rotation ticks, each row followed by its count of ticks:
The counts run from 0 to 287.
[119 102 122 114 100 117 109  94 164 126 140 157 149 100 126 110 113 128
 100  75 186 149 128 188 149 142 129 139 138 154 131 139 154 117 142 146
 127 192 144 147 107 154 136  73 120 120 124 118 141 168 133 149 130 127
 126 113 113 116 198  90  85 118 155 132 147 122 126 124 143  77 141  97
 157 153  82 129 109 112 151 123 177 141 124  78]
44
[107 135 149 141 120 163 130 141 138 116 128 164 143  99 120 136 140  85
  70  59 161 174 178 151 133 157 109 144 167  58 149 121 150 148 106 126
 112 148 117 167  86 130 166 132 111 124 149 135 146  90 140 123 170 169
 121 116 109  97 150 131 126 146 160 111 124 124  87 134 105 114 100  94
 137 151  76 158 116 124 127 132 148 144 101  77]
221
[134 138 162 123  86 129 116  82 119 130 110 140 103 124 106 122 115 110
  93  88 177 162 125 125 123 134 147 166 133 109 141  93  96  87 103 128
 109 144 118 188 129  74 186  51  88  88 134 112 179 162 148 147 135 152
  97 117 111 105 155  96 130 120 137  85 114  96 141 129 143 119 120 147
 120 130 105 124  99 133 154 136 163 130 143 109]
33
[121 172 120 131 107 175  95 101 120 103 109 134 130 159 164 143 109 147
 130 107 138 135 139 129 157 126 119 204 165  87 126 138 131  54 111 151
 128 160 147 126 101 128 138 120  94 127  90 113 168 144 149 123 150 146
 135 170 111 103 135  91  76 160 132 111 102 125 136 140 134 120 100 109
 152 136  91  81 111 149 184 113 147 153 119 105]
70
[156 146 105 163 138 175 137  94 114 139 129 162 139 113 171 131 121 127
  98  81 167 114 127 120 142 128 123 134 168  93 121 146 159  72 150 152
 137 133 117 161 101 141 126  89 114  99 112 135 165 150 122 166 151 104
 125 160 129  88 161  99 107 162 161 149 148 105 135 109 185  96 165  78
 148 136  76  87 119 153 143 107 161 167  97 107]
4
[132 123 154 129 109 142  93 133 155 119 127  93 119 128 132 147 156  88
  73  81 160 139 158 153  87 158 106 157 155 138 148  86 134 107 108 110
 115 169 125 166  95 129 190 103 134 102 176  98 189 129 156 100 111 118
 114 113 119  83 139 133  75 120 132 100 115 109 124 167 117 156  90 114
 113 120  68 149  92 114 144 122 120 125 118  93]
260
[127 151 124 143 127 191 102 123 118 144 123 118 123 105 188 139 175 116
 127 103 140 140 100 123 132 116 143 170 124  91 146 112 107  90 121 143
 117 149 134 137 134 108 161  71 142  66 153 122 187  99 145 114 167  99
 112 127 136  80 119  95  99 143 168  97 101 104 164 165 179 142 114 128
 121 165 135  99 106 134 130 111 171 158 127 106]
174
[108 162 123 137 126 147  79 135 149 137 130 125 130 171 173 118 133 125
 148 113 155 135 141 120 118 155 134 150 172 130 147 129 169  70 132 128
 118 186 143 104 100 126 107 112 134  80 138 133 144 119 126 114 135  94
 138 143 110  68 159 120  28 147 147 129 106 136 117 103 121 166  76  87
 114 134 101 113 124 168 145  86 140 153 138 116]
88
[150 125 140 108 101  85  88  96 135 138 136 113 114 133 119 140 103  91
 101 114 173 168 160 162  71 156 136 137 164 122 161  96 170 100 140 107
 100 169 112 142 119  89 147  96 110  95 148 126 181 180 162 154 104 141
 101 120  93 104 164 138  83  99 120 121 136 127 114 134 117 111 104 117
  95  98  67 125 108 120 132 121 125 134 136 136]
265
[129 141 150 149 112 152 109 109 128 110 125 111 106 142 164 120 121 129
  93  86 176 118 130 149 115 140 123 157 177 161 126 134 136  64 126 143
 127 168 118 160 108 138 151  68 106  98 126  93 174 147 125 128 100  91
 130 139 138  83 185 111  72 134 143 115 116  93 142 129 138 140 135 108
 141 104  73 120 108 147 178 110 149 134 125  95]
255
[143 108 145 113 101 132 101  98 157 135 129 143 125  84 110 151 146  93
  84  69 184 181 134 145 129 158 140 155 115 102 146  86 124 122 109 117
 112 148 133 184 114 100 186  92 115 104 155 142 170 169 151 129 161 153
 103  87 106 113 118 100 132 115 148  99 125 110 112 165 146  87 108 120
 129 152  99 133  92 102 141 129 155 134 142  97]
36
[116 158 169 133 130 121 113 119 144 149 157 118 108 129 161 139 119 108
 117  93 180 167 178 154 116 152 133 154 176  65 148 119 187 100 141 112
 103 159 105 131  96 111 137 139 102 106 100 157 151 140 106 147 118 130
 146 163 109 102 151 128  85 134 122 146 133 140  90 112  81  99  91  99
 139 117  75 103 122 136 176 106 163 137 128 144]
80
[133 149 123 104  96 105 100  85 127 118 143 143 132 147 108 138  87 109
 122 114 133 160 150 170  92 144 138 157 164  66 174 116 158  89 143 128
 103 184 126 124 124 127 130 106  93 135 114 141 152 136 162 165 152 179
 140 174  91 117 152 115  84 107 120 100 148 159 103 120 108  61  75 129
 104 147  85 114 125 124 134 108 139 134 116 148]
60
[ 90 136 142 123  72 137 103 121 121  84  98 140 133 146 132 111  95 128
  97 103 158 146 130 180 121 128 120 185 168 120 137 142 119  99 111 153
 106 192 126 134 112 133 138  84  93 132 118  85 161 116 168 128 122 165
 121 133 108  88 193 106  69 122 145  81 116 110 145 144 117 129 105 132
 142 122  81 145 117 132 143 133 154 132 115  74]
51
[ 90 155 154 141 102 172 131 106  93  97 105 154 121 124 147 110 106 123
  91  82 163 144 160 126 161 122 120 163 158  77 124 146 126  98 100 152
 116 140 117 159  92 113 146  81  84 112 113 108 130 124 138 129 172 170
 128 143 115  95 189  92 117 157 158 101 105  95 132 113 121 127 128 107
 162 143  92 127 137 156 160 143 153 142 127  74]
216
[132 156 130 115  97 109  99  99 137 113 146 139 129 147 102 139 105 106
 109 105 128 163 157 180  92 137 124 151 169  69 180 117 144 102 133 116
 105 184 136 128 120 137 143 106  99 136 116 133 155 112 176 149 147 184
 133 167  99 115 148 120  93  89 122  95 139 158 107 137 116  69  62 142
 109 147  89 119 126 121 136 107 140 123 112 139]
59
[125 127 161 141 121 132 137 134 151 121 150 101 139 129 160 138 139 122
 103  96 185 123 115 125 153 114 142 171 135 156 105 132 115  69 127 146
 118 177 127 157  95 124 144  68  95  73 116  91 168 149 128 127 124 118
  84 123 112 118 190  97  75 142 146  96 123 127 168 129 123 156 168 118
 187 160 115 110 113 139 159 135 149 148 157 110]
111
[ 94 133 166 136  93 156 134 114 111 104  95 160 125 115 143 122 116 101
  74  70 173 161 162 122 155 142 130 166 151  73 135 118 132 119 112 136
 115 151 107 174  93  97 159 114  93 126 134 110 146 122 118 158 170 174
 125 131 107 100 174  99 125 180 146  98 122  89 105 126  98 136 143 100
 152 149  85 144 117 133 145 152 158 154 121  96]
218
[129 148 128 114  99 118 101 112 143 116 151 141 138 141  92 145 116  98
 112  95 131 164 164 181  96 139 114 165 161  72 175 109 140 115 121 118
 107 185 130 132 114 143 161 112 105 141 131 128 162 100 182 133 142 183
 129 153 100 118 134 122  91  96 124  90 137 161 105 145 115  76  52 139
 112 156  83 125 118 118 130 110 136 121 106 125]
58
[ 91 132 151 122  67 128 116 121 131  90  93 138 137 153 123 123  90 116
  88  96 158 149 134 175 128 129 126 181 159 117 145 125 118 101 113 141
 111 197 117 145 108 128 153  89  99 135 120  77 163 112 160 149 119 164
 119 137 108 100 199  99  77 132 131  83 125 113 145 138 102 135 106 145
 132 125  79 148 114 121 144 139 158 136 114  90]
52
[147 128  98  90 114  87  72  70 166 138 154 121 136 136 107 121 129 104
 132 108 145 121 140 139 103 152 136 117 142 158 162  93 147  86 148 103
 131 191 164 137 105 138 164  72 137 101 165 128 143 160 157 131 136 117
 135 136  95 113 156  99  65 102 132 107 130 135 111 120 138 104  84 111
 107 187  97  95 116 128 137  94 128 122 152 120]
270
[127 163 108  96 126 159 110 121 127 119 124 103 142 120 142 156 148  98
 120 129 107 135 147 113 111 105 112 186 141  81 122  93 108  97 115 134
 105 133 140 149  80 116 161 109 102 123 141 106 185 118 181 105 173 174
  98 145  95 116 131 119  92 145 150  74 104 126 148 167 131 142 102 113
 147 198  98  82 107 141  96 145 105 159 126 107]
135
[155 144 110 159 133 163 125  88 110 138 133 158 132 111 181 133 119 128
 113  97 158 134 126 125 132 132 130 134 176  76 133 144 168  73 161 149
 126 132 116 151 110 141 113  85 106 100 114 155 160 154 119 171 157 108
 136 165 130  87 153 100 115 156 170 140 147 114 127 109 181  83 158  77
 141 130  83  82 115 155 136 100 153 165 114 119]
3
[149 148  78 120 108 125 111  79 149 121 144 161 179 156 102 141 110 118
 131  89 147 127 134 145 149 132 120 155 149 110 148 115 150  82 143 137
 150 185 167 128 111 150 153 123 120 134 110 123 157 150 168 182 152 146
 128 167  90 123 147 100  81 139 112 134 156 160 120 122 150  72 105 103
 135 178  84  91 112 115 155 104 163 147 105 118]
64
[129 117 121 124  86 125 106  97 104 121 114 133 162 124 105 149 141  89
  89  99 149 150 167 122 119 131 121 157 122  66 178  93 139 142 112 108
 109 164 122 144 116  82 183 105 131  99 184 112 155 140 192 169 175 180
  82 122  89 104 150 120 122 130 144 104 142 122 126 154 149 132 125 116
 105 145  89 136 122 106 109 140 128 154 121 118]
200
[119 131 133  92  81 119  95  84 152 122 102 121 139 144 128 129 124 113
 116 108 167 142 130 114 160 126 140 173 118 145 119  83 103  70 123 130
 136 171 161 153 106  92 183  88 107 111 129  90 169 170 149 145 143 143
 108 129  89 118 157  76  88 144 120  87 104 105 137 143 123 146 114 123
 147 186 109  96  99 125 159 142 152 140 170  99]
277
[178 132 126 151 140 140 130  96 168 143 169 139 135 111 124 150 129 110
  99  53 183 136 124 145 127 159 123 123 165 128 134 118 155  76 148 136
 141 157 137 175 114 152 163  94 116  95 128 140 174 161 120 160 125  91
 119 136 123 117 136 108 109 132 132 148 159 134 116 116 160  70 145  93
 139 137  72 109  98 115 176  98 163 141 113 124]
248
[ 94 183 152 123 121 136 131 152 115 154 117 136 100 124 145 118 131  72
 116 120 142 157 150 142  94 102 140 148 170  60 132  91 142 133 134 134
  93 133  69 138 124  81 155 102 109  96 117 104 193  80 138 153 115 131
 111 147 118 100 183 132  97 143 134 115 115 122 129 106 104 153  89 140
 105 139  84 110 117 144  94 137 185 149  97 134]
158
[106 134 122 142  96 157  98 111  81 106 115 111 142 137 151 115 128 121
 102 116 134 119 151 140 109 115 115 169 143 101 172 138 131 113 107 129
  97 184 119 122 119 121 145  50 131  94 172  90 144 112 192 115 153 153
 102 141 118  71 183 118  82 122 168  93 115 113 159 145 161 161 121 127
 110 123 103 131 138 147 119 124 127 142 122  91]
195
[141 131  94  84 113  99  63  71 151 137 147 126 124 141 127 121 126 119
 140 121 139 129 132 136  98 154 133 128 145 151 162 100 153  74 146 115
 125 183 171 126 105 131 148  68 123  97 160 133 141 171 158 120 148 124
 139 140  95 102 149  95  62 106 137 101 121 136 120 125 143 103  81 103
 110 179 103  92 119 135 133  96 120 134 160 116]
271
[137 124 114 128 102 130 109  94 111 124 126 132 162 120  97 143 144  89
  93  90 145 148 176 123 116 130 110 151 123  63 190  98 138 145 106 102
 108 158 129 146 107 100 184 100 129 102 176 122 149 134 204 153 184 186
  86 122  96 108 141 124 128 116 151 106 143 136 124 148 152 115 110 123
 105 153  92 135 127 108 118 133 131 148 115 112]
201
[124 123 164 140  99 133 116 112 147 111 114 110 114 144 152 127 128 107
  74  78 180 125 132 143 117 152 124 157 159 159 132 102 123  78 131 123
 134 181 115 174 106 115 168  90 120  98 150  88 184 152 116 152  97  93
 122 130 128  87 176 108  75 157 125 105 129  86 136 134 113 167 139 110
 119 121  67 136  98 123 166 131 142 138 132 104]
257
[150 168  84 139 136 144 103 111 118 172 135 154 136 126 157 120 129 113
 156 122 147 140  97 133 127 105 152 136 152  98 135 125 161  87 149 152
 120 151 120 115 145 103 123  76 125  66 110 129 175 132 157 162 145  93
 103 137 115  99 158 108  90 129 159 149 133 138 151 101 195 106 124 113
 107 149 116  81 113 142 105  97 189 164  98 128]
168
[126 136 160 147 103 140 117 111 135 111 117 108 108 146 153 117 122 118
  85  81 178 113 131 147 116 145 120 154 171 162 128 120 130  66 129 137
 126 173 112 167 103 125 163  75 109 102 135  89 185 145 121 144  97  91
 125 145 135  91 183 104  73 146 128 110 122  87 146 129 116 156 141 112
 135 108  67 126 104 139 175 124 151 131 130 105]
256
[116 176 135 138 102 168 112 102 119 106 115 134 136 170 159 145 110 138
 115  93 151 128 146 123 161 119 121 209 158  82 116 131 119  56 109 145
 135 154 141 144 102 116 157 119  87 123  81 102 170 137 143 143 141 147
 128 172 110 104 144  94  89 162 118 116 109 120 143 135 127 125 107 116
 158 135  82  90 111 141 194 121 160 147 120 114]
71
[149 143  93 113  94 107  94  80 140 121 134 161 156 161 115 143  85 120
 129 110 145 161 139 167 122 144 140 160 159  87 158 117 174  81 144 137
 129 181 144 122 126 127 124 128 101 131 107 143 154 168 167 189 144 165
 125 160  85 123 154 107  88 134 122 125 158 157 114 126 138  58 102 107
 118 144  81 105 109 116 134 111 149 157 104 138]
62
[124 154 104  91 113 150 111 112 137 119 122 107 153 132 145 147 149  94
 122 124 110 123 131 106 121 108 116 173 132  98 119  86 109  96 130 136
 119 151 141 153  86 116 162 113 109 120 157 102 178 123 168 126 171 164
  97 145  90 115 137 110  90 157 146  74 113 124 145 161 124 156 115 106
 139 208 103  81 101 142  88 148  99 166 135 108]
134
[101 125 154 131 108 164 131 138 132 115 103 164 139 104 132 143 143  86
  61  64 172 176 174 138 149 153 121 151 152  62 143 113 142 142 104 134
 118 144 116 167  93 116 160 143 114 121 149 129 150 107 131 140 176 166
 122 112 105  95 150 130 127 161 154 109 126 109  96 138 104 122 113  91
 138 156  76 158 112 120 127 142 147 155 101  81]
220
[125 164 150 157 124 184 123 127 100 143 135 107 108 104 178 135 156 119
 118 103 151 145 122 137 133 102 140 179 136  78 145 126 100  98 114 140
  98 144 106 140 127  98 168  53 113  67 127 112 191 108 151 120 146 119
 101 134 141  90 139 107 118 121 168 104 101 111 172 161 167 136 119 145
 134 125 124  98 115 135 153 122 182 147 120 114]
176
[145 115 141 110 114 132 108  98 160 141 150 143 124  78 106 146 152  99
  89  68 180 178 146 162 121 149 126 146 125 100 151 100 122 130 111 119
 103 149 135 176 111 120 183  82 110 103 149 144 165 159 154 107 161 153
 111  92 112 109 120 111 130  95 161  99 130 120 114 164 150  70  98 123
 136 157  97 128  96 106 148 115 155 121 131  87]
37
